A single turn carries every row of the set below to another of its rows. Some are shown first; where does it send the rows asked next?
k972: [-12, -21, -11, -36, 3, 19, -9, 21, 2, -1, -8, -7, 33, -13, -36]
k466: [16, 3, -33, 37, -11, -6, -12, 7, 23, -12, -29, 7, -8, -3, 28]
k460: [23, 11, -38, 22, -12, -2, -24, -8, 26, -21, -28, 6, 2, 1, 22]
k970: [8, 13, -34, 32, -16, -5, -23, -3, 25, -29, -14, 6, -3, -8, 28]
k447: [-1, 23, -14, -3, 6, -7, 18, -38, -12, -9, 24, -34, -14, 9, -31]
k885: [2, 13, -18, 7, -1, 13, 30, -36, -20, 2, 28, -28, -19, 6, -30]
k195: [-5, -32, 48, 11, 6, -4, 13, 14, -9, -12, -12, 0, 15, -14, -19]
k127: [13, 20, -33, 23, -23, -6, -10, 3, 19, -29, -25, 19, -12, -2, 19]
k263: [0, 8, -10, -7, 19, 4, 31, -47, -23, 4, 13, -21, -10, 7, -29]
k200: [9, -1, -39, 34, -19, -10, -18, 0, 15, -23, -18, 10, -11, -21, 29]
k418: [23, 3, -38, 37, -21, -2, -20, 2, 19, -18, -18, 7, -4, -1, 21]
k276: [-15, -39, 37, 18, 0, 5, 7, 24, -11, -13, -18, 3, 20, -8, -5]
k717: [-6, -24, 46, 12, -8, -1, 10, 23, -17, -5, -21, -1, 10, -10, -27]
k376: [4, 12, -24, 6, 1, 33, 21, -12, 14, 9, -22, -60, -1, 22, -17]
k321: [-9, -29, 40, 13, 6, 8, 14, 25, -21, -14, -14, -2, 2, -8, -13]
k193: [9, 1, 4, 7, -30, 18, 13, -28, 54, -5, -9, 5, 29, -21, -3]
k147: [8, 16, -13, -6, 11, -5, 27, -52, -17, -12, 14, -26, -20, 5, -19]
k128: [-3, 29, -8, -7, 21, 13, 20, -34, -9, 4, 25, -26, -11, 10, -26]
k752: [1, 25, -9, -2, 9, 1, 26, -47, -19, 3, 11, -33, -18, 1, -26]
k758: [-25, 13, -16, -12, 17, 6, 19, -39, -16, -2, 20, -21, -16, -2, -30]
k425: [17, 7, -12, 4, 11, 32, 19, -7, 12, 11, -32, -59, 10, 22, -4]
k542: [-4, -40, 34, 4, -11, -5, 6, 22, -23, -25, -19, -14, 17, -9, -17]
k928: [3, -37, 40, 19, -6, 7, 15, 8, -9, -10, -25, 6, 22, -24, -11]
k380: [16, 11, -39, 26, -6, 2, -13, -5, 15, -21, -24, -2, -4, 12, 39]
k80: [-28, -11, -16, -36, 9, 20, -20, 21, 8, 1, -1, -3, 24, -13, -20]
k72: [-4, -39, 38, 10, 3, 12, 3, 25, -22, -10, -14, 2, 14, -5, -14]
k199: [11, 13, 4, 19, -29, 25, 12, -4, 46, 6, -5, 10, 41, -9, 4]
k49: [0, 12, -27, -6, 20, -5, 16, -45, -11, 2, 23, -25, -17, 6, -27]
k743: [-18, -4, -6, -34, 11, 17, -17, 8, 4, -6, -15, -3, 34, -6, -43]
k558: [-12, -39, 43, 13, -11, 11, 0, 20, -9, -4, -17, -10, 20, -17, -17]
k534: [4, 7, -25, 6, -6, 27, 4, -19, 14, 13, -22, -64, 13, 30, -4]
k182: [12, 11, 0, 3, -36, 17, 12, -14, 55, -10, -10, 7, 30, -7, 7]
k809: [7, 14, -44, 29, -14, -10, -11, -11, 21, -18, -27, 4, -8, -12, 27]

k460 turns into k558
k809 turns into k276
Now these:
k542 turns into k885
k321 turns into k147
k758 turns into k380
k466 turns into k195
k972 turns into k376
k193 turns into k80
k447 turns into k418
k970 turns into k72
k743 turns into k534

A single turn carries every row of the set below to another of its rows. Some are shown first; where does it send the rows asked next?
k564: [-3, -8, -3, -8, -11, 20, -28, -7, 13, -7, 24, 12, 51, 20, 16, -20, -3, 16, 2]
k403: [37, -34, -23, 7, 3, -27, 11, 5, -37, 21, 30, -25, 25, 26, 2, -16, -5, 35, -23]
k401: [54, -25, -11, -8, 0, 0, -3, 44, 16, -17, 33, -30, -27, 15, 17, 2, 10, 27, -28]
k144: [18, -32, -27, -21, -11, 0, 28, -19, -48, -14, 4, -40, -8, 13, 24, 1, 7, 22, -9]
k290: [-2, -15, -21, -19, 23, 4, -11, 6, -6, -20, 20, -27, 19, 7, -34, 36, -18, 51, -13]
k686: [26, 7, -14, -34, -21, 29, 16, 24, -34, -24, 23, 10, 9, 52, -9, 27, -10, 26, 22]
k482: [27, 3, 42, 9, -3, 8, 16, -15, -2, 6, -7, -24, -30, 16, 33, 27, -4, 2, -4]
k876: [16, -51, 0, -37, -33, 18, -2, -9, -30, -13, 3, -2, -8, 27, -3, 12, 3, 22, 2]
k511: [54, -3, -2, -5, 50, 15, 16, -15, 23, 15, 52, -19, 24, 34, 16, 17, 1, 1, -18]
k310: [28, 30, -30, 1, 26, -19, 30, 27, 14, -11, 37, -7, 18, 42, 26, -2, -9, -15, 21]
k464: [20, 19, -37, -32, 12, -13, 10, -3, 14, 3, 19, -33, 35, 25, 42, 4, -8, 41, 28]
k91: [-4, 22, 11, 2, -7, 8, 18, 0, -2, 2, 21, -12, -52, 31, 26, 14, -16, 5, 14]
k44: [53, -3, -8, -15, 16, 29, 12, -8, 21, 29, 54, -2, -5, 52, 35, 1, -8, 2, 10]
k76: [19, 17, 25, 24, 29, -1, 29, -7, -6, -22, 4, -33, -16, 10, 10, 34, 2, -6, -26]
k581: [33, 0, -22, -7, 15, 7, 8, 7, -13, -14, 15, 7, 26, 55, -41, 43, -27, 33, 10]
k753: [4, 17, -16, 29, 15, 11, -5, -1, -24, -19, 10, -4, 48, 21, -19, 8, -25, 13, -12]
k181: [52, -44, -14, 1, -11, -28, 3, 2, 20, -1, 13, -5, -23, 30, -4, -6, 28, -6, -3]
k687: [19, -39, 5, -26, 0, -23, 19, 12, -29, -21, -9, -33, 20, 5, -10, 21, 6, 39, -15]
k602: [37, -4, 24, 1, 19, -8, 16, 12, 26, 5, 17, 24, 20, 62, -3, 20, -20, -2, 20]
k734: [60, 5, 2, -15, 7, 14, 27, 25, -26, 1, 50, -1, -3, 36, -8, 29, 3, -29, 4]
k823: [30, 8, 41, -5, -9, 11, 32, -11, -13, 16, 5, -25, -35, 22, 22, 24, 12, 24, 0]
k999: [12, -7, -11, -18, -11, -4, -21, 8, 49, -15, 28, 2, -8, 17, 0, -2, 34, -7, 13]
k184: [26, 3, 12, -33, 15, -16, 20, 5, -25, -8, 21, -13, 41, 20, -34, 56, 6, 16, 8]
k674: [15, -12, 9, -18, 8, -12, -11, 37, 49, -25, 32, -17, -3, 11, 20, 2, 15, 27, -16]
k411: [44, -20, -44, -11, 9, -11, 29, -30, -11, -18, 1, -13, 32, 41, 24, -3, 12, -10, 12]
k171: [-17, -13, -30, -21, -17, 9, -17, 11, -5, -30, 3, 5, 4, 31, -19, 12, -24, 28, 25]
k976: [29, 3, -9, -7, 13, -2, -13, 31, 55, -18, 30, -21, -3, 17, 11, 1, 15, 48, -6]
k730: [60, -16, -24, 0, 5, -17, 8, 35, 10, -11, 29, -41, -17, 11, 4, 1, 25, 29, -22]
k330: [19, -1, 28, -1, 7, -1, -3, -11, -34, 24, 14, -30, 45, -3, -3, 19, -9, 23, -12]
k201: [12, -34, -16, -6, -15, -13, 3, -17, -28, -4, 27, 10, 32, 25, -1, -22, 21, -17, -7]
k996: [30, -18, 35, -45, -11, 6, 26, 0, -19, -5, 11, 5, 28, 50, 2, 32, 3, 43, 9]
k635: [17, 11, -25, -4, 0, 8, -16, 29, -12, 3, 38, -30, 41, 0, 17, -10, -17, 50, -9]
k541: [0, -13, -12, -17, 25, -6, 14, -16, -7, -7, 2, -53, 21, 4, 24, 12, -13, 62, -12]
k83: [3, 21, 2, 11, -10, 9, 30, -3, -7, -9, 14, 1, -50, 49, 10, 7, -2, 14, 17]
k898: [-1, -30, -37, -5, -11, 15, 0, -42, -10, -13, -12, -7, -4, 35, 8, -3, -16, 4, 19]
k387: [1, -11, 24, -15, -28, -6, 24, -3, -48, 18, 20, -3, 18, 31, 24, -13, -2, 31, 5]
k540: [-7, -1, -17, 4, -13, 34, 10, -9, -39, -11, 41, 17, 9, 51, 0, -13, -16, 21, -5]
k524: [50, -39, -20, 7, -6, -26, -7, 27, 16, -10, 18, -10, -31, 27, -4, 3, 5, -10, -9]
k38: [31, 1, -33, -33, 7, 18, -12, -42, 16, 5, 14, -14, 37, 22, 25, 12, 3, -2, 25]
k957: [-25, 12, -35, -19, 10, 9, -16, -26, 5, -17, 9, -28, 19, -2, -1, 17, -14, 15, 16]
k446: [40, -11, -48, -26, 25, -3, 32, -21, -18, 2, 42, -37, 18, 37, 27, 3, 7, 35, -7]
k198: [-9, 23, -2, 25, 33, 6, 23, -8, 9, -16, 28, -11, -37, 38, 5, 21, -19, 15, -12]
k677: [29, 30, 17, -33, 21, 16, 15, 34, 2, -2, 64, -6, 15, 24, 2, 34, 6, -6, 5]
k343: [0, 33, -5, 27, 30, 21, 17, -14, 12, -19, 21, -7, -23, 33, -18, 32, -4, 11, -5]
k984: [15, -25, -3, -11, 4, -20, -27, 12, 45, -8, 36, 0, -16, 12, -10, 11, 18, -16, -1]
k682: [54, -4, 23, 1, 22, 0, 38, 35, 8, -2, 24, 0, 17, 64, 16, 15, -21, 31, -4]
k912: [52, 10, 5, -12, 7, -16, 34, 22, 6, -3, 15, -18, 25, 26, 48, -2, 9, -24, 18]
k777: [20, 30, 33, 20, 24, -3, 25, -3, 5, -11, -8, -35, 1, 6, 0, 39, 7, 16, -11]

k482 turns into k401
k912 turns into k682
k541 turns into k290
Now these:
k635 turns into k753
k343 turns into k999
k996 turns into k446

A single turn carries every row of the set below to another of its rows. Some are shown first; where does it send the rows asked next?
k915: [32, -34, 18, -10, 13, -17, 14, 49, 13, 16, -23, 15, 6, -9, -4, 21, -33, -5, 36, -16, 20]
k98: [9, 26, 16, 2, 25, 9, 0, 52, -2, -7, -17, 5, 5, 5, 27, -14, -21, -13, 74, 54, -21]
k900: [3, 49, 30, -28, -6, -14, -26, 47, -18, 13, -37, 13, 2, -34, 34, -25, -5, 17, 20, 16, -1]
k433: [0, -38, 21, 9, 13, -38, 20, 54, 4, 10, -36, 16, 29, -21, 5, 7, 14, -20, 14, -4, 31]
k56: [-44, 28, 37, -1, 21, -38, -7, 33, -58, 17, -9, 13, 15, -14, -8, -25, 1, 9, -8, 5, 33]
k10: [-2, 44, 24, -5, -7, -36, -14, 40, -5, 2, -31, -8, -14, -39, 40, -37, -15, -1, 18, 13, 22]
k747: [6, 36, 31, -17, -11, -41, -39, 39, -28, 7, -46, -12, -6, -36, 15, -12, -26, -10, 25, 6, 11]
k88: [25, -37, 28, -1, 6, -9, -6, 68, 1, 30, -35, 10, 26, -4, -2, -9, -12, -18, 26, 22, 33]
k286: [-10, -39, 29, 7, 38, -19, 3, 55, 17, -2, -19, 14, 23, -6, -23, 9, -24, -27, 26, -10, 17]
k923: [-3, 29, -3, -3, 28, 19, -7, 41, -1, -10, -27, -7, 12, -5, 25, 7, -16, -25, 50, 40, -36]
k963: [24, 36, 14, -15, 41, 9, 4, 46, -9, -9, -18, 22, 14, 12, 15, -5, -21, 11, 61, 28, -34]
k657: [-11, -39, 28, 8, 36, -20, 10, 59, 14, 1, -30, 14, 17, -9, -28, -8, -30, -29, 24, -7, 19]
k833: [19, 6, 11, 9, 58, -38, 44, 26, -52, -17, -21, 4, 35, 27, -13, -1, -12, -19, 32, 20, -5]
k402: [2, -29, 24, 17, 10, -36, 25, 56, 10, 18, -40, 19, 25, -22, -1, -8, 11, -24, 20, -5, 32]
k773: [21, 21, 7, -6, 20, 21, -10, 38, -7, -11, -27, 3, 1, 14, 9, -2, -11, -16, 66, 36, -34]
k212: [11, 43, 19, -10, -18, -19, -30, 30, -11, 8, -38, -11, -13, -30, 26, -28, 3, -7, 12, 3, 13]
k692: [-35, 16, 36, 5, 11, -23, 5, 16, -54, 18, 0, -5, 9, -2, -25, -32, -1, -21, -13, 2, 34]
k878: [26, -35, 14, -1, 11, -17, 19, 53, 6, 21, -31, 18, -1, -7, -11, 11, -33, -2, 46, -12, 23]
k690: [21, -40, 34, -14, 1, -8, -5, 64, -3, 29, -27, 10, 30, -9, 3, 3, -11, -19, 19, 18, 30]
k206: [4, -3, -7, 6, 53, -17, 47, 14, -49, -21, -14, 8, 3, 33, -18, -4, -6, -4, 25, 9, -1]
k237: [-6, 46, 5, -8, -4, -19, -25, 27, -11, 12, -28, -22, -12, -39, 32, -7, -20, -5, 4, -2, 14]
k20: [-11, 14, -1, -8, 59, -8, 46, 18, -52, -10, 4, 23, 14, 22, -13, 2, -11, 17, 23, 29, 4]
k509: [15, 28, 1, -5, 32, 9, -15, 38, 8, -12, -4, -5, 5, 2, 20, -13, -15, -13, 62, 39, -32]
k426: [-33, 36, 30, -11, 27, -24, 5, 16, -44, 12, 8, 8, 12, -16, -14, -25, -11, 11, -19, 9, 39]
k238: [-9, 60, 21, -13, 1, -12, -31, 33, -2, 6, -19, 6, -1, -41, 28, -18, 0, 12, 18, 18, 11]
k119: [-15, 19, 41, 10, 11, -47, 3, 22, -68, 27, -6, -6, 23, -2, -22, -11, -12, -17, 7, 5, 37]
k488: [-45, 15, 41, 8, 18, -30, 13, 29, -51, 18, 10, -2, 3, -3, -13, -34, -27, -13, 3, 16, 41]
k938: [-30, 18, 20, 2, 20, -14, 9, 18, -58, 30, 11, -18, 17, -1, -11, -11, -23, -16, -15, 11, 35]
k837: [6, 5, -19, 7, 54, -12, 54, 20, -47, -9, -11, -4, 20, 23, 9, 9, -7, -8, 18, 24, -4]
k786: [-42, 3, 22, -12, 17, -28, 9, 19, -61, 17, 13, -7, 8, -8, -12, -33, -7, -10, -10, 20, 32]
k302: [4, 41, 16, -24, -14, -25, -17, 25, -7, 14, -12, -12, -13, -42, 32, -33, -9, -2, 12, 7, 9]
k578: [-6, -3, -20, 10, 55, -26, 41, 18, -45, -16, 4, 4, 6, 25, -3, -1, 1, 2, 39, 22, -1]
k854: [5, 0, -4, 10, 55, -29, 54, 28, -47, -15, -7, 8, 0, 29, 4, -10, -22, 7, 38, 26, 12]
k908: [-10, 17, 8, 10, 69, -26, 34, 27, -49, -11, -1, 23, 20, 28, -17, -3, -10, 16, 27, 5, 3]
k322: [16, 28, 21, -10, 20, -9, 4, 44, -11, -14, -40, 6, 14, -7, 10, 4, -24, -27, 71, 28, -42]
k618: [10, 34, -3, -13, 39, 13, -5, 41, -8, -18, -22, 18, 9, 4, 22, 2, -5, 12, 54, 49, -22]

k322 turns into k833
k878 turns into k657
Now these:
k578 turns into k786
k238 turns into k618
k854 turns into k488
k286 turns into k433
k908 turns into k56
k923 turns into k837
k692 turns into k212

